In the rows, 128 means zero.
A single turn carries every row of the set below to another of its rows. Some are shown first; where does it send the rows asked next?
Tof: [146 132 163  96  96 117 133 108  94 106 107 112 140 120 144 128 143 145
 146  93 160 123  95 136 150 103  80 132 123 122]
gop: [131 144 116 133 124  88 143 123 139 155 123 124 121 108 122 161 135 121
 129  96 164 158 108 126 119 128 111 128 151 105]
Kipi: [132 119 131 149 158  87 148 128 108 121 113  99 120 118 118 127 148 150
 100 120 138 129 129 124 132 115 102 107 135 117]
gudo: [160 116 136 102 130  82 174 122 106 153  97 131 124 122 116 145 136 114
 132 115 144  91 103 108 130 118  97 136 102 131]
tid: [155 130 155  87  95 130 143 121 101 112 100 112 120 108 141 121 147 145
 138  99 142 125  93 126 134 103  85 120 114 111]
gozi: [129 122 151 112 138 122 114 103  94 120 104 123 105 126 136 116 131 121
 134  92 122  96 132 146 146 149  82 165 125 103]
Fozoz: [132 119 125 105 145 111 173 130 146 145  92 139 127 118 131 166 130 149
 130 129 160 121 122 172 135 149 103 128 133 102]
Nel: [139 109 141 122 141 109 105 117  90 129 111 126 111 131 128 117 142 143
 139 115 111  95 133 143 148 140  66 147 124 106]
bur: [140 125 138 109 143 120 133  81 141 116 107 122 135 147 161 167 130 158
 161 103 160 118 103 156 135 124 103 116 142 103]
kigep: [146 107 140 110 127  76 156 125 106 151 101 124 137 101 117 137 127 131
 138  99 151  92 100 105 135 107  90 149 103 131]
vek: [121 100 115 113 143  92 160 128 135 145  88 125 138 113 126 182 139 149
 147 119 162 115 123 145 123 143 113 143 121  98]
senin: [136 122 128 105 126 113 137  81 128 129 129 111 130 163 159 136 133 138
 171 109 150 128 106 158 131 122  96 115 153 111]
sines: [122 114 135 164 157  90 149 116 105 127 100 109 129 127 131 122 150 130
 100 113 140 124 129 121 146 118  81 124 114 107]
vedav: [119 118 128 152 180  93 142 122 114 120 107 102 121 121 124 127 140 142
 105  99 148 120 128 139 118 124 104 120 126  99]
besi: [146 136 145 119  85 114 129 102 155 123 110 132 123 148 124 138 131 120
 155  91 131 107 147 140 126 148  83 150 132 110]
mitut: [127 113 148 120 125 118 100 109  92 119 111 115 115 128 138 127 132 145
 147 115 118  96 121 140 159 146  79 157 127 113]
giva: [136  99 142 134 132  94 115 113  91 128 106 122 108 118 136 129 146 116
 131 113 130  93 139 138 152 155  70 155 116 109]
zasag: [154 129 130 101 132 123 152  77 142 116 104 113 131 146 154 133 120 143
 154 119 152 120 104 161 137 112  75 119 153 105]
Lora: [144 149 122 118 120  96 144 118 151 150 129 105 114 126 122 149 132 117
 125  96 160 152 115 124 118 132 118 130 160 105]
Bonev: [122 107 112 102 141 118 166 137 141 147  93 135 142 122 136 162 139 140
 132 125 155 108 119 161 121 149 112 135 123 101]
gomos: [139 145 114 136 142 103 144 139 141 144 124 104 109 113 123 153 128 120
 124  83 165 145 110 127 121 126  99 125 148  85]
Girug: [149 148 147 115  96 112 130 110 140 110 118 121 114 133 128 135 118 112
 152  67 141  98 144 128 127 138  84 149 124  98]
Mosu: [162 108 144 113 138  90 175 122 109 160  91 131 116 121 100 140 121 130
 133 125 150  98 107 110 135 122  96 136 103 113]
kude: [156 125 168  95  95 131 141 117 109 123  92 105 125 105 131 120 136 137
 133 116 141 121 102 130 140  96  74 138 117 108]
sime: [123 114 133 114 144  99 156 140 141 134 101 143 134 119 140 176 139 150
 131 120 148 122 138 155 107 142 120 125 136 114]
lusu: [162 104 123 115 129  67 146 129  93 156  96 129 130 123 111 138 129 133
 138 115 137 101 105  98 130 131 102 137 117 111]
ladar: [136 142 135 129  94 111 135 102 154 117 112 124 123 146 124 160 120 122
 172  88 139 102 138 147 120 137  88 146 139 115]
Tefug: [124 118 143 148 162  80 144 119 101 110 105 115 134 117 116 121 141 149
 109 113 139 128 117 108 141 115 102 121 125 115]
defe: [152 134 138 134  90 109 144  99 153 109 106 114 100 140 137 158 125 111
 151  87 148 110 139 135 129 153  86 141 141 114]
Kugi: [151 116 128 105 142 123 144  90 147 111 106 116 130 159 166 143 138 148
 159 120 150 120  95 148 131 117  81 116 141 104]
Nuveb: [142 149 120 139 115  96 138 113 146 139 121  96 106 134 149 153 142 120
 124  92 171 156 114 130 132 129 103 127 146  98]
Vasat: [140 133 171  99  92 111 128 128 118 113 107  99 143 116 136 120 145 146
 136  96 123 115 100 129 138 108  79 131 111 119]

Nuveb turns into vedav
gudo turns into tid
And these:
zasag turns into Fozoz
sines turns into gozi
bur turns into vek
senin turns into sime
Kipi turns into Nel
gop turns into Tefug

